[[106 126 126 130 131]
 [149 128 131 126 125]
 [151 129 133 125 126]]
:
[[106 126]
 [149 128]]

[[ 99 114]
 [123 128]
 [150 135]]
:
[[ 99 114]
 [123 128]]

[[148 130]
 [144 124]
 [129 158]
 [150 134]]
:
[[148 130]
 [144 124]]

[[136 120 132]
 [129 138 145]
 [135 154 122]
 [139 105 122]]
:
[[136 120]
 [129 138]]

[[117 127 142]
 [141 143 131]
 [113 154 124]
 [105 149 124]]
:
[[117 127]
 [141 143]]

[[135 137]
 [137 131]
 [147 150]
 [132 126]
 [119 119]]
:
[[135 137]
 [137 131]]
---
[[124 104]
 [145 146]]
:
[104 145]

[[106 117 115]
 [101 130 110]
 [132 109 134]
 [136 115 143]]
:
[115 130 132]

[[112 146 110 147 138]
 [122 117 154 118 119]]
:
[138 118]

[[138 136 154]
 [123 115 131]
 [155 156 114]
 [119 116 124]]
:
[154 115 155]

[[140 121]
 [117 154]
 [149 151]
 [125 125]]
:
[121 117]

[[119 134 109 127 115]
 [127 141 144 115 113]
 [115 130 106 127 124]
 [121 120 113 128 107]]
:
[115 115 106 120]
---
[[155 134 133 126 144 116]
 [126 123 127 125 122 145]
 [133 120 126 122 121 126]
 [127 127 130 124 116 134]
 [136 130 129 130 126 132]]
:
[[132 126 130 129 130 136]
 [134 116 124 130 127 127]
 [126 121 122 126 120 133]
 [145 122 125 127 123 126]
 [116 144 126 133 134 155]]

[[132 119 132 136]
 [126 116 109 149]
 [138 130 125 132]
 [131 125 115 140]
 [126 119 112 145]
 [128 124 133 130]
 [123 125 130 133]
 [126 127 129 130]
 [122 124 132 133]]
:
[[133 132 124 122]
 [130 129 127 126]
 [133 130 125 123]
 [130 133 124 128]
 [145 112 119 126]
 [140 115 125 131]
 [132 125 130 138]
 [149 109 116 126]
 [136 132 119 132]]

[[135 122 118 141]
 [123 144 133 142]
 [111 123 142 119]
 [139 144 135 107]
 [128 123 106 126]
 [139 144 134 117]
 [106 111 122 131]]
:
[[131 122 111 106]
 [117 134 144 139]
 [126 106 123 128]
 [107 135 144 139]
 [119 142 123 111]
 [142 133 144 123]
 [141 118 122 135]]

[[127 128 132 131 118 123 120 133]
 [114 124 128 132 101 143 128 128]
 [117 135 133 137 130 129 129 128]
 [141 133 132 122 118 141 137 128]
 [122 126 128 135 132 120 124 129]
 [129 128 131 132 115 123 120 134]]
:
[[134 120 123 115 132 131 128 129]
 [129 124 120 132 135 128 126 122]
 [128 137 141 118 122 132 133 141]
 [128 129 129 130 137 133 135 117]
 [128 128 143 101 132 128 124 114]
 [133 120 123 118 131 132 128 127]]

[[119 125 136 116 115 128 123]
 [121 126 134 121 120 128 126]
 [131 128 126 130 130 128 128]
 [134 127 125 129 130 128 125]
 [125 128 130 128 127 128 130]
 [142 134 115 146 148 129 136]
 [144 135 113 150 153 129 138]
 [125 127 130 126 125 128 127]
 [125 126 131 122 122 128 125]]
:
[[125 128 122 122 131 126 125]
 [127 128 125 126 130 127 125]
 [138 129 153 150 113 135 144]
 [136 129 148 146 115 134 142]
 [130 128 127 128 130 128 125]
 [125 128 130 129 125 127 134]
 [128 128 130 130 126 128 131]
 [126 128 120 121 134 126 121]
 [123 128 115 116 136 125 119]]

[[134 136 119 121 140 125 117 118 143 121 128]
 [116 125 125 132 119 137 136 140 150 129 130]
 [132 128 150 129 128 135 114 128 118 136 136]
 [125 130 139 134 124 130 133 114 111 131 142]
 [109 126 128 136 119 134 124 128 119 143 138]
 [131 119 112 127 122 131 110 135 120 134 125]
 [128 126 108 126 127 135 126 146 139 124 136]]
:
[[136 124 139 146 126 135 127 126 108 126 128]
 [125 134 120 135 110 131 122 127 112 119 131]
 [138 143 119 128 124 134 119 136 128 126 109]
 [142 131 111 114 133 130 124 134 139 130 125]
 [136 136 118 128 114 135 128 129 150 128 132]
 [130 129 150 140 136 137 119 132 125 125 116]
 [128 121 143 118 117 125 140 121 119 136 134]]
